In the rows, zero is written as 128.
Turns in one plane each, and the order they were made in; the first pair answered
pur:
[122 104 113 142 134 108 183 150] => [105 107 135 146 156 120 176 156]
[145 102  96 104  94 188  92  50] => [110 118 141 107 134 209  72  65]
[154 140 134 128  67 185 143 137] => [128 157 165 128  96 193 128 152]
kimod:
[138 147 175 119 156 142 103 156] => [139 141 168 116 163 126  95 148]
[ 90 154 183 146 130 136 160 183] => [121 190 175 129 117 119 136 187]
[115 203 134 134  77 109 137 156] => [111 190 119 122 103  61 111 128]
[180 150  81 123  71  89 117  98] => [144 103  77 126 109  62 124  72]
vur:
[113 149 121  98 127 112 103  89] => [ 77 148 143 114 137 146 122 105]
[137  86 109 126 134 122 157 120] => [127  95 108 128 119 134 167 119]
[119 153 144 128 151  85 146 162] => [125 174 116 124 114  85 149 147]
Now pairs of rows:
Between the rows of a pair lie two turns.
[ 90 154 108 149 106 111 149 108] => [113 123 118 143 147  70 139 115] : vur, pur
[161 159 126 126  93 145 131 152] => [147 150 146 131 110 174 132 155] : pur, pur
[132 145 126 128 114 149 109 120] => [139 148 127 122 135 119 101 126] : vur, pur
[ 61 112 168 171 135 181 148 135] => [ 79 149 116 163  64 178 148 107] : vur, vur
[ 79 165 166 133 166 103  83 118] => [ 79 107 106 141 137  63 131  82] : pur, kimod
[139 105 120 135 141  98 165 148] => [139 120 139 140 133 135 170 166] : pur, kimod
[ 95 154 127 129 137  63 143 148] => [105 143 111 126 125  55 148 134] : kimod, vur
[137 134 146 134 112 155 143 122] => [151 125 156 122 146 117 119 127] : vur, pur
[160 134  83 124 111 160 146 127] => [161 131 125 129 151 170 139 163] : vur, kimod
[134 125 112 125 171  77 145 133] => [141 130  81 129 123  94 163 118] : kimod, vur
[122 106 145 142 145 147 157 154] => [154  86 127 129 138 147 142 128] : vur, pur
[141  83 117 141 101 144 176 122] => [133 117 164 142 124 187 153 148] : kimod, pur
[142 158 123 136 140 106 124 161] => [116 124 124 141 162 101 139 144] : kimod, kimod
[143 147  89 127  55 165 165 105] => [157 188 124 112  77 185 115 120] : pur, kimod
[ 92  68 116 152 146 101 167 139] => [125 115  71 128 105  65 132 112] : pur, vur
[136 122  94 106  67 182 145  94] => [ 94  94 175 121 165 191 138 136] : kimod, vur
[149 121 118 111 146 112 123 109] => [131 105 130 127 138 149 153 122] : kimod, kimod
[141 140 150 142 114 141 126 128] => [146 127 151 136 136 117 111 123] : vur, kimod
[119  48 118 145 158 122 159 120] => [137 133  68 116  91  91 116  86] : pur, vur
[126 112 130 107 196  59  97 104] => [113  45 114 137 162 115 173 103] : pur, kimod
[120 127 131 128 129  97 104 120] => [119  95 123 137 116 117 131 113] : pur, kimod
[114 137 119 130  96 135 145 115] => [121 152 128 126  97 144 131 122] : pur, kimod
[134 105 124 141 114 158 135 114] => [157 129 118 125 107 137 113 110] : kimod, kimod
[146 144 132 110 131 114 114 121] => [112 107 140 124 150 129 137 117] : kimod, kimod
[106 117 138 124 158  93 111 121] => [112 129 159 142 127 156 144 151] : kimod, kimod
[155 113 131 128 136 148 153 147] => [149 146 142 123 154 136 129 155] : pur, kimod
[ 92 135 102 114 128  74 127 106] => [ 88 105 109 124 140  80 141 107] : kimod, vur
[ 89 101 116 158 130  82 180 145] => [103 128 141 165 107 134 185 174] : pur, kimod
[118 144 119 120 114 118 139 127] => [115 134 141 125 136 128 138 141] : vur, kimod
[103 140 102 139 100 149 154  90] => [111 171 122 138 102 168 135 108] : pur, kimod
[ 92 119 125 143 133 137 151 117] => [108 158 133 142 119 142 142 137] : kimod, pur
[ 82 106 160 139 145 165 107 128] => [ 78 132 136 139 100 178 117 115] : vur, vur
[ 93 111 119 132 142 119 130  99] => [ 92 112 116 138 122 142 146 104] : vur, kimod
[128 135 154 109 182 134  66 121] => [ 81 175 129 138 103 178 130 130] : pur, vur
[152 117 152 130 170  91  84 115] => [141 133  91 139  80 120 122  77] : kimod, vur
[148 151 148 137 116 172 109 154] => [178 137 112 121 105 130  97 128] : kimod, pur
[135 166 159 119 145 122  89 150] => [116 182 116 120  96 125  99 118] : kimod, vur
[145 110 165 124 117 173 117 122] => [161 122 149 105 125 128  89 108] : kimod, kimod
[116  80 125 140 150 103 157 131] => [167  91 115 129 127  97 144 138] : kimod, vur
[131 113 110 142 103 129 125 123] => [131 117 132 144 111 147 126 148] : vur, kimod
